In the rows, zero is written as 128.
Each named turn below is shown by a few rows before and after it. Which turns, in which order, take the first row of each later pair to the second? The first pair is answered.
turn K313:
[107 143 121 139 150 149 136 117 134 119  76  99 100 151 149 174 146 118
 172 125]  ->  [114 151 119 134 148 146 135 125 133 126  79 106 109 151 152 184 141 117
 177 125]
[124 139 134 122 139 119 120 152 149 131 102 136 160 149 169 102 125 131
 142 116]  ->  [118 145 136 118 155 100  80 129 122 118 125 131 157 159 155 134 118 141
 128 142]
[125 112 143 128 128 150 141 112 135 140 129 100 120 111  90 152 134 139
 135 136]  ->  [136 119 139 125 116 155 154 132 147 147 132  98 138 114  98 148 133 137
 154 129]
turn K512:
[148 142 120 119 143 127 119 119 110 124 128 126 113  87 119 144 109 130
 119 138]  ->  [145 143 120 122 140 127 120 124 110 121 128 130 113  93 121 145 109 133
 120 141]
[ 76 128 140 102 173  91  90 105 109  77 119 126  94 134 183 106 127 158
  73 110]  ->  [160 168 114 106 112 133 139 194 140 127 128 146 192 121 176 179  88 123
 168  96]
[113  99 155 158 148 151 108  72 118 109 105 108  93 123  92 126 159  95
  83 136]  ->  [140 166 134 128 159  90  55 135  98 126 161 145 145 177 155 155 117 127
 115 132]
[141 160 118 108 115 132 157 175 122 155 132 141 148 134 145 185 114 135
 176 131]  ->  [ 98 102 144 129 120 159 180 104 125 129  86 106  84 100 100 147 156 122
 127 136]
turn K19:
[161 150 137 145 103 144 175 138 152 138  97  91 194 114 153 143 140 109
 160 118]  ->  [172 164 128 140 113 123 127 128 117 133 131  95 193 124 140 194 121 122
 157 147]
[143 147 133 146 127 143 130 134 154 133 119 111 105 113 105 122 138 138
 151 145]  ->  [146 156 132 147 126 142 127 137 154 135 123 116 115 114 106 131 133 136
 156 151]
[126 138 129 127 127 100 103 136 152 105 127 144 104 159 107 136 112 133
 104 109]  ->  [120 135 131 125 128 106 108 134 159 106 119 143  98 154 109 124 120 136
  99 105]
[154 117 151 149 114 160 169 122 129 155 130 124 132 100 111 129 134 105
 124 113]  ->  [165 129 140 149 114 153 161 126 123 159 137 126 146 107 108 153 121 105
 134 121]
turn K835:
[112 138 152 132 134  73 107 180 100 158 168 115 148 153 129 153 144 151
 122 109]  ->  [127 121 156 146 108 118 158 195 127 172 140 103 158 129 107 151 163 124
 139  91]
[122 111 137 160 123 143 134  67 116 126 110  77 115  72  79 126 116 133
 134 152]  ->  [120 133 131 144 149 100  85  69  88 122 144  95 120 100 104 153  94 155
 130 162]
[150 133 135 106 105 140 130 152 122 150 136 146 127 115 149 153 100 137
 119 144]  ->  [141 115 146 115  97 161 150 137 138 147 112 135 110 103 134 137 120 131
 111 139]

Between the rows of a pair lie two turns.
[140  96 109 154 140 143 148  89 137 140  96 144 132 142  73 152 164  97
 136 117]  ->  [164 135  97 141 135 117 126 133 129 153 127 166 167 171 108 174 134 110
 163 119] -> K512, K512
[122 151 120  71 173  78  69 169 120 125 142 130 122 154 184 115 132 157
 143 152]  ->  [ 93  90 145  97 163 132 115 109 140 107  93  96  72 101 122  85 184 132
 108 152] -> K512, K512
[ 93  63 157 134 171 167 123  89 112  75  89 112 115 117  82 115 146 105
 142 173]  ->  [ 74  78 162 108 186 134 118 110 125  78  91 129 110 153 147  58 144 127
 138 147] -> K313, K512
[116 172 105 119 144  95  90 128  96  92 122 103 143 132 122 142 112 131
 105 164]  ->  [122 186 107 112 138  95 111 163 122 111 113 112 162 144 161 106 109 136
 126 138] -> K313, K512
[110 127 125 120 118 118 161 166 171 148 127 136 143 150 167  93 121 127
 159  85]  ->  [116 110 126 135 106 148 178 153 179 146 110 121 137 126 127 114 132 112
 166  87] -> K19, K835
[ 96 129 137 136 136 119 113 108 103 123 139 133  96 141 130 105 133 144
  97 131]  ->  [127 123 129 146  99 161 165 140 136 146 118 127 128 115 114 117 135 115
 135 113] -> K512, K835
[117 138 130 119 136  99  78 111 114 112 155 141 115 155 148 133 106 157
 106 136]  ->  [101 112 142 119 121 129 133 125 157 123 112 130 106 140 159  68 131 140
 102 107] -> K19, K19
[122 150 132 123 120 124 101 140 139 143 174 142 151 137 163 113 104 153
 115 128]  ->  [ 99 117 141 138 128 139 115  99 143 128 152 121 110 118 139  92 132 148
  86 128] -> K512, K512
[115  95 121 151 118 162 155 115 145 120 100  94 114  99 113 123 165 120
 108 125]  ->  [110 116 125 132 128 133 152 137 154 127  97 112 114 123 160  83 159 134
 110 104] -> K835, K313
[159 134 160 127  72 151 189 146 158 152 125 142 177  81  89  93 154  81
 169 113]  ->  [117 135 173 104 106 111 168 136 163 133 121 152 141 112 145  12 166 112
 135  97] -> K512, K19
[164 146 110 121 126 126 112 122 100 118 152 129 162 121  86 230 113 124
 147 153]  ->  [ 97 119 129 116 170  97  91  65  90  83 140 117  91 141 113 154 138 149
  81 150] -> K835, K512
[136 139 115 101 160  81  78 136 131 138 145 165 112 174 211 131  87 157
 112 140]  ->  [151 127 107 124 148 103  63 105 101 128 161 154 116 147 138 205  83 146
 116 179] -> K835, K313
[149 136 130 128  97 146 141 146 138 142 118 131 154 112 108 165 129 113
 156 134]  ->  [128 153 131 109 128  94  88 135 116 125 144 145 141 146 148 152 114 141
 131 140] -> K512, K512
[142 118 140 128 118 153 156 152 140 160 116 131 141 109 120 122 131 103
 144 110]  ->  [121 101 144 132 124 159 150 120 133 142 108 119 116  97 100 122 141 106
 118 124] -> K19, K835
[136 109 133 131 101 122 120 133 155 113 111 128 130 103  94 149 155 110
 168 133]  ->  [111 105 145 122 125 104 116 127 161 104 102 130 105 119 124 100 166 125
 147 120] -> K512, K19
[136 123 134 137 121 133 117 113 121 118 126 118 114 117 106 154 137 117
 116 144]  ->  [128 131 138 128 130 116 102 113 116 112 136 126 110 133 125 143 135 133
 110 143] -> K19, K835
[ 85 100 140 125 150 139 153 127 149 136  95 139 100 147 136  57 163 136
  89  85]  ->  [154 131 110 135 105 163 164 183 150 173 118 153 173 134 116 139 129 112
 159  93] -> K835, K512
[151 132 117 144 118 140 161 134 128 137 115 123 137 112 100 153 127 104
 151 151]  ->  [127 127 128 134 130 131 176 140 152 132  95 123 126 125 135 100 136 115
 138 121] -> K512, K313
[118 144 134 136 129  76 119 146 133 127 140 167 118 131 140 109 135 141
 124 101]  ->  [144 148 122 150 109  93 130 155 131 140 150 165 139 111 108 156 129 123
 145 117] -> K512, K19
[142 112 132 129  96 156 142 125 143 122 112 132 144  89 111 141 120 118
 150 142]  ->  [114 109 139 115 121 137 135 116 147 110 104 129 112 105 141  82 130 131
 121 127] -> K512, K19
[151 125 162 115 129 155 211 129 156 137  72 145 108 116 114 129 151 130
 156 119]  ->  [119 109 170 114 156 136 176  82 128 106  83 139  68 120 103 120 158 147
 113 139] -> K19, K512
[120 126 101 121 134  93 104  76 132 114 140  99  99 132 142 101 100 132
  78 130]  ->  [151 119 100 134  90 143 166 109 174 145 110  91 136 103 122 113 106 102
 122 113] -> K512, K835
[147 138 117 137 114 128 134 150 123 142 140 131 159 126 123 145 119 123
 151 131]  ->  [117 124 120 132 139 110 109 107 101 122 147 128 121 129 121 133 123 137
 108 146] -> K512, K835
[127 160 117 133 137 109  74 125  85 150 140 144 156 160 117 141 122 161
 107 121]  ->  [131 143 115 147 128 138  86 103  85 148 130 126 149 132  79 166 132 148
 104 131] -> K835, K313
[156 134 171 132 115 136  83 165 115 127 102  89 120  99  85 115 139 120
 189  90]  ->  [139 141 172 127 143 107  50 147  90 111 118  98 106 121  99 114 132 139
 171 109] -> K835, K835
[160 141 108 124 120 138 119 138 128 153 132 135 151 117 113 176 107 122
 166 129]  ->  [108 113 123 126 155 118  99  79 116 123 124 124  89 123 115 134 131 138
 106 136] -> K835, K835
[119  98 161 152  92 185 169 100 139 115  90 105 123  58  99 138 168  94
 134 122]  ->  [ 73 105 169 128 149 114  99  72 106  88 116 118  78 113 154  93 161 140
  77 133] -> K19, K512
[104 143 125 128 126 130 103 121 111 132 135 131 120 126 104 164 135 144
 109 143]  ->  [109 156 121 121 127 117 101 147 120 141 139 145 131 144 133 153 125 154
 118 132] -> K19, K512
[144 117 138 137 123 122  98 107 117 117 134 151 161 117  82 193 123 128
 151 130]  ->  [110 107 147 130 153 102  80  79 107  99 131 149 128 133 102 152 134 143
 117 131] -> K835, K512
[147 152 133 120 104 150 206 174 181 144  92 144 156 117 168 114 142 130
 151  84]  ->  [122 101 152 145 118 172 190  91 156 111  80 114  99  75  90 146 167 118
 104 124] -> K19, K512
[131 127 124 125 146 122 106 104 108 115 119 141 114 109 105 140 114 142
 103 143]  ->  [136 150 122 110 141 106 109 139 118 127 130 154 132 129 141 125 102 153
 118 125] -> K19, K512
[151 195 115 138 112 127 124 157  96 168 198 115 169 146 141 159  85 119
 149 117]  ->  [ 74 141 154 139 147 117 123  86  99 129 159  90  78 141 141  61 133 129
  71 104] -> K835, K512
[141 135 143 105 103 147 122 160 129 110 119 111 140 137 148 127 102 130
 149 153]  ->  [139 119 146 119 101 161 123 135 119  98 112 106 126 117 116 143 114 122
 142 160] -> K19, K512
[170 123 107 114  84 124 111 133  83 136 145 140 182 100  99 166  80 139
 166 141]  ->  [130 103 117 120 114 105  77  71  62 110 145 127 132  98  91 150  97 149
 120 157] -> K512, K835
[117 126 132 115 152 127  94 120 136 132 125 128  99 122 125 121 124 168
  87 137]  ->  [124 134 137 103 143 133 105 145 154 142 120 134 114 130 151  97 118 169
 104 122] -> K313, K835
[126 137 133 113 132 129 139 155 145 135 119 138 130 142 168  88 130 140
 129 104]  ->  [139 121 137 130 112 163 164 144 155 139 103 125 133 108 117 116 142 115
 136 114] -> K19, K512
[ 95 125 139 112 142 119  91  64 117  83 103 123  88 113 141 110 139 114
  88 152]  ->  [103 161 131  92 140  89  80 107 124  94 119 146 111 143 190  98 118 134
 108 134] -> K19, K835
[125 106 118 150 134 127 102 103  99 116 153 128 126 132  91 174 131 127
 116 153]  ->  [103 113 126 134 154 100  95 102  99 108 147 132 105 146 129 126 133 142
  99 144] -> K313, K835
[204 181 109 145 167 144 152 165 188 134 167 171 168  94 179 118  96  85
 174  88]  ->  [140 170 122 133 216  90 100 106 150  97 173 167 105 124 204  66 106 122
 104  96] -> K512, K512
[143 110 110 113 108 203 132 125 132 171 105 159 146 114 104 137  86  90
 112  94]  ->  [122  97 115 118 127 192 103  82 107 151 111 155 119 108  87 143  91  92
  81 118] -> K313, K313
[ 96 149 118 111 152  89  81 128 122 117 124 136 105 147 192  95  94 169
 108 117]  ->  [137 165 101 119 134  94  69 144 107 133 143 139 142 138 163 165  75 159
 142 133] -> K835, K19
[129 104 125 145 144 149 115  83 107  99 136  98  95 116  79 163 149 129
 126 160]  ->  [120 146 124 111 164  95  85 122 106 107 161 126 104 171 166 118 126 163
 122 136] -> K19, K512
[113 159 135  94 144 128 136 168 134 108 126 125 112 134 175 101 124 150
 127 107]  ->  [143 172 125 105 124 143 142 177 129 116 141 127 144 119 150 157 110 138
 153 122] -> K512, K19
[114 154 154 138 135 100 119 161 163 134 145 120 105 131 132  94 128 125
 116 119]  ->  [136 162 142 137 136  99  95 157 140 130 171 122 114 132 113 143 114 123
 124 139] -> K512, K313
[ 97 149 154  90 164 110 148 142 133 129 130 143 105 173 173  66 119 164
 162  92]  ->  [137 169 133  99 156 108 103 128  90 129 175 145 133 161 121 176  90 167
 180 138] -> K512, K313
[147 117 133 145 121 154 119  98 109 142 142 113 147  98  58 201 152 124
 144 167]  ->  [ 97 133 148 120 170  84  70  83  91 117 160 126 105 150 133 134 149 167
  95 157] -> K313, K512
[147 125 129 124 110 159 148 140 141 138 116 115 149 116 112 140 133 112
 156 132]  ->  [129 130 134 114 121 148 145 150 151 134 110 121 141 132 144  98 139 125
 146 116] -> K512, K313
[106 124 137 139 123 135 110 144 156  84  82 111 128 134 158  89 121 116
  91 128]  ->  [122 148 128 130 130 109  73 149 131  84 118 127 146 155 164 131  95 130
 103 144] -> K512, K313
[116 123 136 133 128 116 136 150 159 129 109 105 102 162 143  81 141 115
 126  98]  ->  [138 109 134 148 104 145 153 148 162 133 108  97 118 137 101 121 144  94
 146 105] -> K313, K512
[ 81 142 119 124 165  93 107 133 134 116 119 126  97 158 190  71 139 138
 119  98]  ->  [ 95 164 108 121 167  78  85 142 118 119 142 136 112 171 193 105 115 147
 133 110] -> K313, K313
[153 138 127 123 107 167 179 184 116 154 130 132 219 129 127 184  72 114
 186 117]  ->  [106  92 144 146 132 169 146  77  77 110 124 101 148  99  47 206 102 109
 122 164] -> K19, K512
[138 111 118 124 138 121 120 108 118 138 126 130  94 132 101 154 138 132
 113 149]  ->  [136 131 118 107 142  98 114 133 122 145 137 144 104 159 142 136 129 143
 121 132] -> K19, K512
[146 140 158 143 133 152 165 181 158 142  89 143 136 149 148 147 129 136
 100  97]  ->  [152 124 158 159 136 166 147 146 135 134  95 129 126 125  95 196 132 127
  85 125] -> K313, K512
[125 105 131 134 110 143 161 122 149 117 103 111 117 117 129  98 137 115
 126 110]  ->  [146 143 114 119 120 104 112 150 120 128 150 136 149 151 156 137 105 135
 138 120] -> K835, K835
[160 128 151 120 135 109  85 119  69  88 125  87 132 122 155 153 100 120
 138 141]  ->  [159  98 160 132 119 149 131 114 101  87  84  72 120  94 133 128 130  97
 133 125] -> K835, K835
[ 83 116 135  87 163 111 123 101 144 139 137 140  99 167 173 108 128 149
 124 111]  ->  [110 126 122  99 153 109  91  95 112 139 169 141 117 158 131 192 102 143
 141 140] -> K512, K313
[143 134 114 133 124 127 105 130 115 126 156 143 156 130 102 169  96 119
 136 149]  ->  [ 99 110 134 135 151 119 103  91 114 103 137 133 111 132 112 118 120 136
  95 144] -> K835, K512
[107 154 108 104 169  76  92 113 145 144 154 134 112 131 104 136 142 140
 137 139]  ->  [115 139 110 119 157 107 112  99 144 146 144 119 115 106  68 157 151 122
 142 146] -> K512, K313
[115 131 147  98 141 116 109 134 152 144 124 127 119 152 149 104 128 143
 111 115]  ->  [135 137 135 106 135 115  87 129 126 141 146 130 133 147 120 164 115 138
 123 140] -> K512, K313
[120  85 125 150  80 144 182 107 155 127 127 106 108 103  84 123 157 107
 125 120]  ->  [148 147 103 123  92  89 116 150 120 136 194 139 154 150 134 173 108 138
 148 131] -> K835, K512
[114 139 113 104 158  98  85 106  92 118 157 133 124 154 134 136 118 138
  98 163]  ->  [149 159 102  97 127 116 116 166 121 150 154 146 172 155 155 138 106 123
 151 138] -> K19, K512
[118 133 146 114 150  94  94 118 123 115 160 155 141 142 150 142  98 124
 151 155]  ->  [ 99  99 156 127 151 123 113  79 129  99 130 134 109 112 115 120 130 116
 125 154] -> K512, K512
[108 120 137 136 118 167 106  95  92 101 117  96  88  99  98 127 159 116
 114 144]  ->  [ 98 159 135 109 138 114  80 134  92 106 135 124  92 143 171  88 139 152
 113 128] -> K19, K512
[118 108 130 125 127 141 116  83 116 106 120 120 112 108  97 161 131 128
 110 160]  ->  [116 140 132 102 145  97  93 120 120 110 140 141 127 152 165 126 113 150
 111 144] -> K19, K512
[ 97 122 122 150 161  94 128  70  98 110 116 123  97 145 118 174 127 167
 134 116]  ->  [114 151 113 128 154  78 137 127 120 135 121 152 135 172 166 153 109 172
 164  88] -> K19, K512
[111 113 152 122 176 134 141 103 150 111 100 123  98 133 151 116 156 144
 104 126]  ->  [126 137 146 113 167 130 154 143 163 126 100 133 127 149 175 109 145 146
 124 115] -> K19, K512
[131 122 117 118 105 153 125 129 140 148 104 140 161 114 110 153 128 126
 159 131]  ->  [111 131 118 106 130 111  81 109 111 134 125 150 142 140 127 149 119 151
 132 144] -> K512, K835
[143 157 114 192 110 157 146 146 123 140  91 141 147 116 109 137 140 143
 144 123]  ->  [133 181 117 168 130 114 105 152 101 137 116 155 145 144 144 131 125 165
 135 123] -> K512, K512
[132 119 125 166 135 175 131 104 108 112 136 115 126  98  65 170 124 127
 134 123]  ->  [137 139 118 153 142 153 105 109  93 112 159 124 135 112  81 182 107 135
 136 130] -> K835, K835
[141 107 114 162  89 125 142 139 129 151 112 119  86  68 120 102 164 106
 157 142]  ->  [149 147  99 142 104  78  85 149  95 146 162 142 104 110 151 134 131 127
 164 158] -> K835, K835
[122 112 124 114 169 116 145 125 147 154 101 146 124 157 126  95 126 136
 160 108]  ->  [136 105 117 131 154 140 160 118 144 156  98 136 137 132  96 129 131 121
 170 119] -> K313, K512
[149 117 136 141 147 119  92 101  99 114 133 125 120 125  99 150 126 124
 109 151]  ->  [160 115 137 145 131 138 112 105 111 117 127 123 133 110  85 162 126 108
 123 149] -> K512, K512
[101 101 163 168  93 168 163 136 189 138  48  99 117 113 111  42 157 107
 109 106]  ->  [172 187 123 144  78 118 104 216 156 165 128 141 209 159 148 136  86 128
 169 120] -> K835, K512
